Each path is a new rotation, seen through one point. The rows after it are directions, each followed by how far the rotation turns it, in degrees per step (0 if it stays put).
Each turn is a multiple of 5 degrees from 10 to 175, or 0.
Each row of a path follows its step; steps can be skipped.
Path 1:
step 0: [ 31.1  -7.7  16.5 -12.9 -10.4  15.1  11.1  -5.6   6.4 -12.0 -11.6  -9.7
  17.2   5.0  -9.8   3.5 -21.7 -15.7 -17.3  23.9  13.3   0.6  -3.8  -4.9
  20.1 -13.0 -28.7 -16.7  11.7 -26.3 -14.5  14.5  -1.4  10.7  11.8   9.7
   6.0 -18.9 -12.2   0.6 -26.9 -21.9   6.7 -13.2  16.3  -4.9   4.6  19.0
   1.8  -5.6 -42.7 -12.6  28.9   0.5  -2.6   3.3  -1.9  22.9]
step 1: [ 14.3  14.6  12.2   3.9  13.5  -1.3   9.6   1.3  31.9  -3.6  13.6 -22.4
  -6.6  24.9  26.3  12.3  -5.4  -7.0   0.5  10.8   0.5 -25.0  15.0  29.9
  10.6  16.0   0.7  27.8  -2.4  -4.5  18.9  29.8  -4.0  21.5 -17.2   3.9
  25.8  22.9   5.9  -5.4  15.3  14.1 -18.4   4.3 -12.5  -0.1   5.7  23.7
 -31.8  -1.6  17.0   7.3 -11.3   4.9   4.7 -19.4   9.1  -5.9]
step 2: [  6.6   0.9  14.9   0.1  -8.0  24.5   7.4 -16.8  -9.5  25.7  12.0 -15.3
   6.8  -1.3  12.4  18.9   7.0 -13.1  -9.4 -36.4 -14.3   5.5 -13.0 -33.1
   9.1 -45.0 -11.8  -1.2  -8.2  20.6  19.6  16.6   3.5 -16.0  -1.2 -21.6
  -2.4 -15.0 -26.1 -10.9 -42.4   5.6 -13.9   6.6 -12.1   6.9  13.6  -2.3
   1.8  -5.6  -1.6  -4.1  -6.2  -5.0   8.0  -6.4 -10.6   4.7]
step 3: [ -3.6  10.3 -19.3   2.3 -50.5  -9.8  -1.1  37.8  14.5  16.5  -4.2   5.9
   7.9  23.5 -13.8   1.0  -6.2 -15.3 -19.0  -0.6  -9.5 -19.2  17.9  11.1
   4.8  -8.9   5.6   0.9   7.4 -23.4  -5.5   7.0 -10.3  37.6  19.9 -15.0
 -18.1  19.2  10.3 -18.5  -4.4   4.2   2.7  15.4  14.1  -9.3  -6.4   8.5
 -10.8  -5.7 -19.9  10.3  15.6  13.9  24.4   3.2   3.0  10.9]
step 4: [ 29.1   5.2  35.9   4.6  -4.4  13.6  -6.4  -3.5  -5.3   1.8  26.7  23.7
 -29.6  16.9  -3.1 -20.2  -9.1  23.8  11.0 -12.0 -16.9  -9.1   9.1 -22.4
  22.6  -0.3   4.7   3.2  13.3   0.4  20.9   8.9  -8.0   5.9  -7.2  29.2
  14.1  14.1  -7.2  19.3   2.7  -2.0  -5.3   4.7 -19.6  12.3  20.9  35.5
  12.7 -21.5   7.2  17.7  -2.9  -0.6  -6.0  15.4 -15.2  -6.8]
step 5: [  1.6  14.9   2.2 -11.5 -11.8  25.4   9.4   1.9  -2.8  -1.0 -24.5 -15.6
  19.9  -4.7  23.2 -12.0  -5.1  -7.1 -17.2   8.3   0.4  23.8  15.7  18.2
  -7.7 -42.5 -19.8   9.5  -7.6   1.8  20.7  14.1   3.1   0.5  -5.7   2.3
 -35.1 -23.9   2.7 -16.4  21.6  25.9  -2.3  15.3  10.0   2.5  19.5   6.0
  -9.1  -2.1   8.5  -1.0  22.2 -14.9 -12.0  24.2 -11.3  21.7]
step 6: [ -7.6  11.6  -5.1  11.3 -10.2  11.8 -16.0 -33.1  13.3 -29.4  21.9 -20.9
  -3.2   4.1 -20.4  27.5  -1.2  -4.3  -5.7  18.9  -5.4 -13.0  -4.7  -3.5
  24.9 -10.0   2.5   0.0  11.5  -9.5 -13.8  29.8   9.9  20.1  -5.6 -14.9
  13.7  17.0  30.2   3.0 -14.2   7.3  12.6  -1.1   4.6   6.8 -18.4  23.1
   2.7 -23.5 -33.4   7.8  -6.3  17.0 -11.0  16.3 -12.7   7.4]
step 7: [ 16.5  13.3  -9.5   1.0   9.4  22.1  14.3  13.0   0.8  11.3  14.6  10.9
   2.5  23.0   5.2  -8.4  -7.8 -11.9  -2.1 -19.4  -6.6 -15.6  19.5   6.3
  -9.9  -3.1 -12.8  -5.1   9.6   2.7   8.0  24.8  15.1 -18.2  -5.5   9.5
  21.0  21.5   5.0  28.0 -26.1  15.0  -3.6  -3.6  -9.0   4.1  20.1  -1.6
 -41.0  33.0  13.6  17.6   6.9 -42.5  -0.1   7.0  -2.2   8.8]
step 8: [ 26.4   8.0 -15.1  -6.6 -19.7   8.5  13.5 -10.6   0.3 -15.6  17.2  -1.6
  -0.4   9.6   9.7 -17.4   2.7 -17.3 -12.3   2.2   9.2 -19.7 -13.0  -6.2
  29.2  -8.9 -16.3   2.2 -24.6 -22.3  13.2  12.7  -7.0  23.1   6.5 -22.9
 -27.3 -27.9 -42.0 -27.2 -16.1   2.0  14.9  -5.2   3.1   7.7   1.3  12.3
  14.3  17.9  -8.1 -13.7  -3.0   8.4 -12.4  -6.0 -20.8   3.6]
step 9: [ -6.9  35.9   8.4   2.7 -27.9   7.5  -8.7  14.2   8.4   2.5  29.8  -0.4
 -19.9  13.1   5.5  24.5  19.3 -23.5 -27.4   9.5 -24.8  30.6  21.2  20.5
  15.6  -2.7  10.6   8.6  28.7  -9.8  -6.6  -9.5  -0.7   7.9  -1.2  10.5
  25.2   8.0  -1.5   3.5  15.3   6.0 -10.0   8.6 -15.6 -11.2   7.9  17.1
 -19.7  -3.9  -0.8  13.8  -4.6  15.0   4.1 -25.9  -3.7   7.5]
step 10: [ -8.4  -3.1  28.9  23.9   4.3  19.7  -4.3 -10.9  -4.3   9.2  10.4  28.3
  26.5  -4.1  -5.2 -11.9  -2.7  21.1 -23.0 -30.0 -23.5 -13.7   0.7 -14.0
  -9.7 -33.5  -7.1 -23.1  -7.3  -1.6  16.9  37.3  -3.1  13.3  -3.5  15.2
 -19.0  -2.2 -18.9  21.0  -8.5  17.3   6.6   3.5  -0.9  13.8  -6.9  19.5
  -7.3  -9.4   9.3 -24.1  -4.3 -11.7   3.6  -9.9   9.6   6.0]
step 11: [ -6.0   8.3  -4.2 -10.1   0.5   2.9   2.5  33.5   8.0   7.2  18.2 -11.3
  -0.6   1.8  -7.5  13.6   1.4  -8.7  -3.4   1.5  -1.9  -6.8  17.7   3.8
   7.8  -9.6  14.6   6.2  -5.4  17.4   0.1  13.5   6.4  24.0   2.8 -26.8
 -17.7  -2.9   7.3 -16.7  18.6  -3.3  21.0  22.0  23.6  -0.3  18.3  36.2
  16.2  38.5  -4.3  21.0  25.6  19.7 -19.4  31.5  -1.4  20.5]
[  4.1   7.5   3.9  -2.6  -4.2  -3.0  -0.9  -4.7  -7.2  -0.4   6.5   1.8
   4.0  -0.1   6.3   6.0   0.9  -2.4  -0.8   4.2   3.3   4.2  -4.7  -3.6
   0.2  -1.3   0.4  -2.9  -1.8   3.8   3.2  -3.4   2.3  -1.7  -4.1  -3.6
  -9.0   1.0   1.8 -12.1  -0.3  -6.3   4.0   1.0   5.3   3.1   2.5  -6.4
  -3.1   2.0   2.6   4.3   1.2   3.1  -0.5   3.7   2.7   0.1] : 120
[ 1.6  2.5  2.6 -2.6 -5.9 -5.5 -6.0  8.0 -3.8 -4.8  2.6  5.1  1.2 -7.9
 -0.2 -1.9 -1.6 -4.0  0.2 -6.0  5.6  0.2  1.5 -1.8  2.8 -3.2  1.1  0.0
  6.2  0.3 -4.0 -2.0 -0.4  3.6 -1.9  6.5 -5.9 -0.2  1.7  3.5  4.2  0.0
 -4.1  8.1 -4.4  7.4 -2.2  0.0  3.1 -3.4  3.0 -6.2  4.7 -0.6 -3.5 -6.7
 -4.5 -0.8] : 65
[ 4.4 -3.3 -0.7  0.4 -1.1 -3.2  2.6 -4.2 -5.9  3.6 -1.1  1.6 -4.9  4.7
 -3.9 -9.9 -2.3 -0.9 -0.3  6.8  5.9 -1.9  0.3  2.3  1.8  8.9 -2.9 -0.5
  3.4  0.0 -0.9 -6.5 -2.1  4.9  7.3  4.2 -1.7 -3.2 -5.4 -1.7 -3.6 -1.6
 -0.5  4.1  0.0  4.6  8.1  4.4  1.4  3.2 -0.3  9.5  2.9 -3.2 -3.4 -2.8
  1.0  3.0] : 90
[ -2.1   5.6   1.7   1.9  -6.9  -2.3  -6.4  -3.2  -1.0   2.7  -3.7   3.6
  -2.9   1.5  -2.9   6.5  -3.6   0.6   2.2   8.1  -2.2  -1.4   3.7  -4.9
  -5.9   4.6  -4.2   7.9   4.4  -4.3  -0.9   1.2   0.8   1.0  -0.8   3.0
   2.5   7.7  -3.7   5.6   0.9  -8.0   1.4  -3.9   1.0   3.7  -4.3   4.4
 -10.2  -1.3   0.6  -2.7  -0.8  -0.4  -1.4  -0.1   3.3  -5.1] : 125
[  6.3  -5.8  -0.6   3.1  -0.8   6.8  -1.6   4.8  -2.2   2.8  -6.1   2.4
  -1.5  -0.8  -3.5  -2.1  -1.0   0.0  -1.7   5.8   0.3  -0.8  -2.4  -2.5
  -1.6  -3.1  -0.4  -0.6   5.6   0.7   3.4   4.2   7.2 -12.8   2.4   2.7
  -6.8   0.6  -4.6  -5.5   0.6   5.3   2.3  -1.2  -2.5   3.2  -1.4  -3.1
  -1.8   0.8  -1.9  -8.1  -1.1  -0.8   2.3  -3.4   5.5   9.3] : 140
[-0.9 -4.8  7.2 -1.3 -0.3  1.4  1.0  4.7 -6.6 -5.3  2.7  2.9  9.0  9.5
  4.8 -4.1 -6.3 -4.6  2.9 -3.0 -5.8 -6.1 -4.7  3.0 -0.8  3.5  3.9 -6.9
 -3.9 -0.9 -4.2  1.3  5.3 -4.4  5.2  4.7  1.1  5.1  3.0  1.6  3.6 -3.6
  0.9 -1.9  4.5  0.3  0.3  6.3 -2.2 -0.5 -4.0 -0.6  0.1 -0.3  0.8 -0.5
  1.1 -3.6] : 110
